rotation steps, each row followed by its count of steps
The counts run from 0 to 291.
[-44  -3 -22 -36   1 -22 -18 -29  23 -23  13  -4  32  -4  30 -19  42  12
 -22   7 -18  25  -1 -14 -26 -36   9  18  70 -31  17 -10  30  -3 -45  11
 -37 -12]	77
[  8  54   7  13  43 -27 -27  48  46  22  -4  -4 -21 -34  -9 -19  17  23
  25  27  13 -12  34 -14   7   9 -20 -12  41  -1  34 -50 -37  19 -26  -6
  10   5]	236
[ 36 -13  24  21 -45  -8 -32  17 -34  -1   5   8   1  12 -15  19 -27   5
 -11 -49  57  52 -32   4 -61   6  -6 -28  -8   4  21  24  43  14   7  -9
  10  32]	37
[-18  26  29   4  -8  16 -61  20  13 -23 -16 -13  31  17   2  22  18 -13
 -26  10 -24  32   0  -5 -29  15  53   0  -5 -14  -3 -21  -8   4 -82  -6
 -50 -21]	81
[  8  17  17  14  46  25 -10  19  23  65 -16  18 -31 -11  14 -38 -18   2
  30  22  -6 -28  24   4   0  41  28  31  18  53 -17  -1 -29   6  -3  40
  -8 -35]	116
[ -2   6  48  -1  -8  60  17 -10   2 -17  25  10  -8  17  62 -56  10   2
  -7  -1 -41  42 -34 -15  19  -2 -25 -30  32 -11 -22  32 -13  25  -7 -18
 -23   7]	99
[  8  45  25   4  26  56 -50  43  27 -30  -7 -29  11  10  -1  30  -4  -2
 -21  10   1 -14  17   4  17  34  51 -13 -39  -8  -9  18 -46   8   1 -32
  41  16]	256
[ 20  81   1  11  31 -17  -4  22  30   2  14  31 -10  -8 -26  -7  42   9
  35  34   6 -39 -26  -2  16  17  -3  22  24 -13  -2 -54 -29  29 -21  -4
  17   2]	63
[ 17   3  27 -14 -44 -10   6   4   2  46  16  17 -13   5 -10 -18  13   8
   6  32  35  21 -37  21 -42  -3  14  -7 -71  -8 -27 -28   4  16  21 -23
  13  75]	212
[ 15   7 -48 -14  26 -17  31  22   1  64   3  20 -37 -15   3 -14  -9   2
  27   8 -17 -22 -13   6 -44   4 -13  63 -39   9 -29  -7 -17  20  16  64
   1  -4]	8
[-24  30  13  13 -20  -2  30 -20 -36   2  -1  11  12 -18 -28  25 -31  12
 -13 -43  36  31  20  -1  23  -3  -8 -13  23 -21  44 -70 -43  41 -14  21
 -34 -16]	69
[ 17  52   4  21 -21  -8  -7 -19 -11  -5  -5  47  17  39 -11  17  18 -26
  11  23  38   1 -75  13 -22  -9  32  28  11   7  -9 -62  18 -20  -8  39
   4  10]	59
[ 22  40  56   9 -29  22 -23 -57 -14  23 -26 -24  35  -7 -15  34 -30  -6
  10 -30 -13   7  12  21  10   7  15  22 -18  24 -60 -18 -25  28  26 -12
 -10  25]	49
[ 54  43  15   6   9  15 -19  90  22  -4  24 -21   3  -7 -12  26  34 -35
   3  -3   7 -32 -20  -6 -38  26 -11  -1  -1  15 -26  13 -14 -25   8 -14
  38  22]	148
[ 12  -9 -14  25 -47 -11  15   7   6  15 -13  -6 -13 -47 -41  -1 -68 -13
 -11   7  -3  25 -39  -8   8  56   2  25 -48  -8  27  -5   0  10 -54 -15
 -27  -7]	17
[-33 -55 -40 -13  -5 -16 -29 -20  15  -5  23  -4   7 -21  45  40  60   4
  -2 -12   6 -28  30  -3 -21  13  -9   0   3 -48  24   0  38   2  15 -34
  -7  24]	195
[ 16  -2  34   2 -47  -2   6   0 -20  33  10  24 -14  12 -10 -17   6   7
  -1  18  47  39 -44  16 -46  -3  15 -17 -67 -10 -16 -22  11  17  16 -20
  -1  68]	211
[-32 -28 -40 -22  35  15  16 -17  25  33  44   0   3 -40 -34 -21  12 -13
 -10  39  33 -41  17  -2  34  22  43  22 -34 -29   2  -9 -10 -25  26  16
  -6  -3]	279
[ 11  40   9  27 -13 -26 -20  32  14  25 -17  24  -8  15  -2   4  17 -22
  13  35  44  17 -32   0 -33   1  18  -5  20  16  33 -79   0 -34 -32  39
  -7   6]	232
[  2  34   6  -1  38  56 -35  38  30 -35   2 -19   9   8   6  27   1   8
 -10   5  13 -18  22   4  27  30  42 -16 -28 -15   1  25 -42  16  20 -38
  58  17]	257
[-40   8  -4 -20  -5 -17 -30 -23  19 -30   3  -7  38  11  31  -9  41   2
 -24   4 -23  38  -7 -16 -25 -31  15   7  55 -31  11 -15  29  -4 -61  15
 -56 -16]	78
[-35 -51 -30  -3  -7 -16 -28 -24   4  -6  13  -2  12  -4  65  50  67  -1
   1 -26   1 -19  23 -10 -33   2 -17  -5  12 -43  17 -10  44  -3  21 -16
 -24  16]	196
[  1  17 -19 -10  11   6  -5 -93   5 -16  -1  17  20   8   4 -15 -20  30
  12  -2  27 -21 -23  20  32   1  28  44  38   0   2  19  30  20  46  -6
  44  22]	54
[  2  10 -23   0   2   4  -6 -94  -4 -22   0  26  16  18  11 -13  -7  18
  14   0  33  -7 -43  13  24 -11  25  34  42  -6   7  12  40   6  43  12
  30  20]	55
[-21  19  13  11   3  -8 -14 -11   1  -9 -13 -27   5 -27   5   7 -31  25
  -6 -39  20  52  55 -18  25 -20 -29 -45  51 -17  61 -30 -33  24  -7   9
 -19  -8]	240
[-42   3 -31 -60  -7 -31  27   3  10  21   6   1  21 -39 -20 -10 -12  47
 -29 -14  32  -3  30  15 -26  -3  37  48  25  -5  25 -35 -16  38 -28   5
  -4   4]	73
[ 13  -6  16 -40 -22  18  24  -5 -30  38  34 -19  38 -30 -51   3 -39  -3
 -23 -45  36  -2   4  19 -20  -1  20  32 -17  21 -46  18 -10   6  45  16
  10  24]	158
[ 12  -7 -13 -60   4  -2  20 -21   4  27  48 -14  32 -32 -42 -28  -6   8
 -13 -12  24 -27 -12  17 -22 -16  18  58   7   7 -52  35  12  -1  41  11
  18  26]	160
[ 12  53  10  22  -4 -27 -21  53  27  29 -20  15 -10   2 -10   6  19 -15
  12  39  37   8 -17   3 -32  12  13  -1  14  17  25 -80 -18 -19 -40  30
  -5   7]	233
[  4   3 -30 -12  -4 -32   4  54  34  48  -3 -18 -27 -32 -35 -26 -24  -8
 -12  43  34  34  -6  -7 -39  -6   5   2 -47  -4  28 -20 -16 -30 -18  26
   8  30]	126
[  4   3  59   9 -29  68  21 -15  -9 -14  20   7  -1  19  50 -50  -2  -7
 -10  -4 -37  53 -37 -10  20   7 -17 -38  20  -8 -21  20 -11  19  -9 -15
 -32   3]	100
[-13  -9  23   3 -10  49  24  -7 -10  26  42   5  18 -23 -57 -15 -27 -32
 -31  18  36   3 -11   1  42  41  51  -7 -50 -15  -8 -15 -28 -22 -12  12
 -37 -10]	276
[ 30  13  15 -30  -6 -34 -27  10  26  18  35 -16   4 -24 -10 -11  49  18
  15  10   9  -5 -12   4 -42 -22 -34  -3  -8 -22 -32   9  17  12  35 -41
  32  75]	42
[-15   3   4 -34 -10  34  21  55 -12  17  -7   9  -9  33  66  19  17  12
 -23 -13   2  15   2  20 -71 -13  21   8 -41  10 -27 -15 -30  29  16  21
  25  30]	93
[ -1  14  46  11  -6  59  27 -26 -11 -11  48   0  18  -6 -21 -46  -9 -35
 -18   4  -3  31 -39 -20  57  11  -1 -28  18 -25 -18  11 -17 -13 -12  17
 -54 -25]	273
[  1  13 -15  17  45  19  -7  37  -2  40 -22   9 -15   6   3   8 -17 -20
   8   0 -34  -2   7  -7 -31  25  21  36 -18  21 -18   2 -27   2 -38  77
 -43 -59]	287
[ -3  19  43  34 -32  10  -1 -84  -2  27 -27  -4   6  -3  49  -6   0 -10
  31   5 -38  19   3   2  36  -7 -30  -8  10   2 -30 -50 -21  11  22   4
 -37  12]	219
